132; 143; 124; 120; 99; 128; 127; 129; 104; 136; 122
111; 130; 126; 155; 115; 121; 122; 120; 134; 149; 102
124; 153; 129; 142; 116; 129; 129; 129; 96; 132; 113
129; 139; 131; 132; 149; 133; 133; 131; 117; 99; 148
124; 125; 134; 141; 153; 130; 131; 129; 134; 125; 123
111; 165; 128; 165; 104; 125; 126; 124; 88; 142; 95
93; 173; 114; 181; 51; 112; 115; 110; 88; 155; 87
154; 157; 144; 111; 165; 149; 145; 150; 71; 118; 121
->
111; 130; 126; 155; 115; 121; 122; 120; 134; 149; 102
129; 139; 131; 132; 149; 133; 133; 131; 117; 99; 148
111; 165; 128; 165; 104; 125; 126; 124; 88; 142; 95
154; 157; 144; 111; 165; 149; 145; 150; 71; 118; 121

92; 93; 116; 104; 86; 93; 186; 147; 147; 107; 87; 116
107; 128; 94; 127; 83; 132; 153; 156; 158; 145; 164; 155
162; 145; 66; 161; 84; 159; 124; 121; 140; 175; 177; 147
105; 158; 132; 156; 163; 165; 73; 183; 116; 128; 150; 162
102; 184; 177; 154; 146; 154; 135; 62; 138; 169; 72; 168
196; 159; 87; 165; 74; 189; 126; 85; 138; 183; 113; 115
203; 177; 202; 153; 161; 186; 107; 113; 118; 181; 83; 122
->
107; 128; 94; 127; 83; 132; 153; 156; 158; 145; 164; 155
105; 158; 132; 156; 163; 165; 73; 183; 116; 128; 150; 162
196; 159; 87; 165; 74; 189; 126; 85; 138; 183; 113; 115

85; 139; 159; 113; 164; 129; 157
97; 128; 93; 123; 117; 143; 45
109; 112; 140; 131; 141; 138; 197
71; 127; 115; 161; 100; 127; 206
171; 177; 125; 181; 66; 131; 190
->
97; 128; 93; 123; 117; 143; 45
71; 127; 115; 161; 100; 127; 206

110; 100; 103; 92; 99; 148; 94; 87
106; 82; 85; 77; 86; 172; 79; 62
119; 133; 132; 95; 117; 116; 122; 114
121; 135; 141; 99; 111; 93; 121; 115
114; 114; 117; 78; 100; 129; 101; 88
93; 95; 93; 59; 82; 155; 82; 61
133; 120; 129; 118; 112; 112; 116; 110
102; 63; 66; 75; 85; 205; 63; 50
95; 79; 81; 63; 78; 171; 72; 53
->
106; 82; 85; 77; 86; 172; 79; 62
121; 135; 141; 99; 111; 93; 121; 115
93; 95; 93; 59; 82; 155; 82; 61
102; 63; 66; 75; 85; 205; 63; 50

91; 120; 187; 103; 162; 116; 108; 144; 103; 121; 69; 167; 154; 116; 108
141; 169; 175; 160; 81; 139; 86; 164; 84; 156; 136; 75; 80; 161; 64
->
141; 169; 175; 160; 81; 139; 86; 164; 84; 156; 136; 75; 80; 161; 64

135; 119; 207; 179; 166; 49
139; 119; 203; 192; 166; 55
->
139; 119; 203; 192; 166; 55

111; 165; 182; 105; 86; 99; 97; 87; 94; 183; 206; 128
104; 117; 88; 142; 104; 84; 139; 60; 103; 78; 61; 132
107; 116; 128; 138; 141; 127; 79; 149; 123; 137; 136; 63
64; 69; 91; 186; 101; 136; 90; 136; 99; 48; 79; 194
->
104; 117; 88; 142; 104; 84; 139; 60; 103; 78; 61; 132
64; 69; 91; 186; 101; 136; 90; 136; 99; 48; 79; 194

128; 149; 150; 135; 131; 87; 166; 100; 156; 108; 142; 93; 96; 153; 132
106; 139; 179; 134; 139; 155; 126; 109; 92; 122; 86; 184; 112; 144; 147
89; 130; 80; 153; 108; 150; 100; 118; 140; 116; 141; 150; 137; 158; 149
196; 123; 101; 125; 79; 160; 114; 78; 119; 75; 156; 161; 114; 136; 118
168; 158; 73; 148; 123; 115; 143; 92; 102; 94; 82; 115; 146; 133; 148
->
106; 139; 179; 134; 139; 155; 126; 109; 92; 122; 86; 184; 112; 144; 147
196; 123; 101; 125; 79; 160; 114; 78; 119; 75; 156; 161; 114; 136; 118
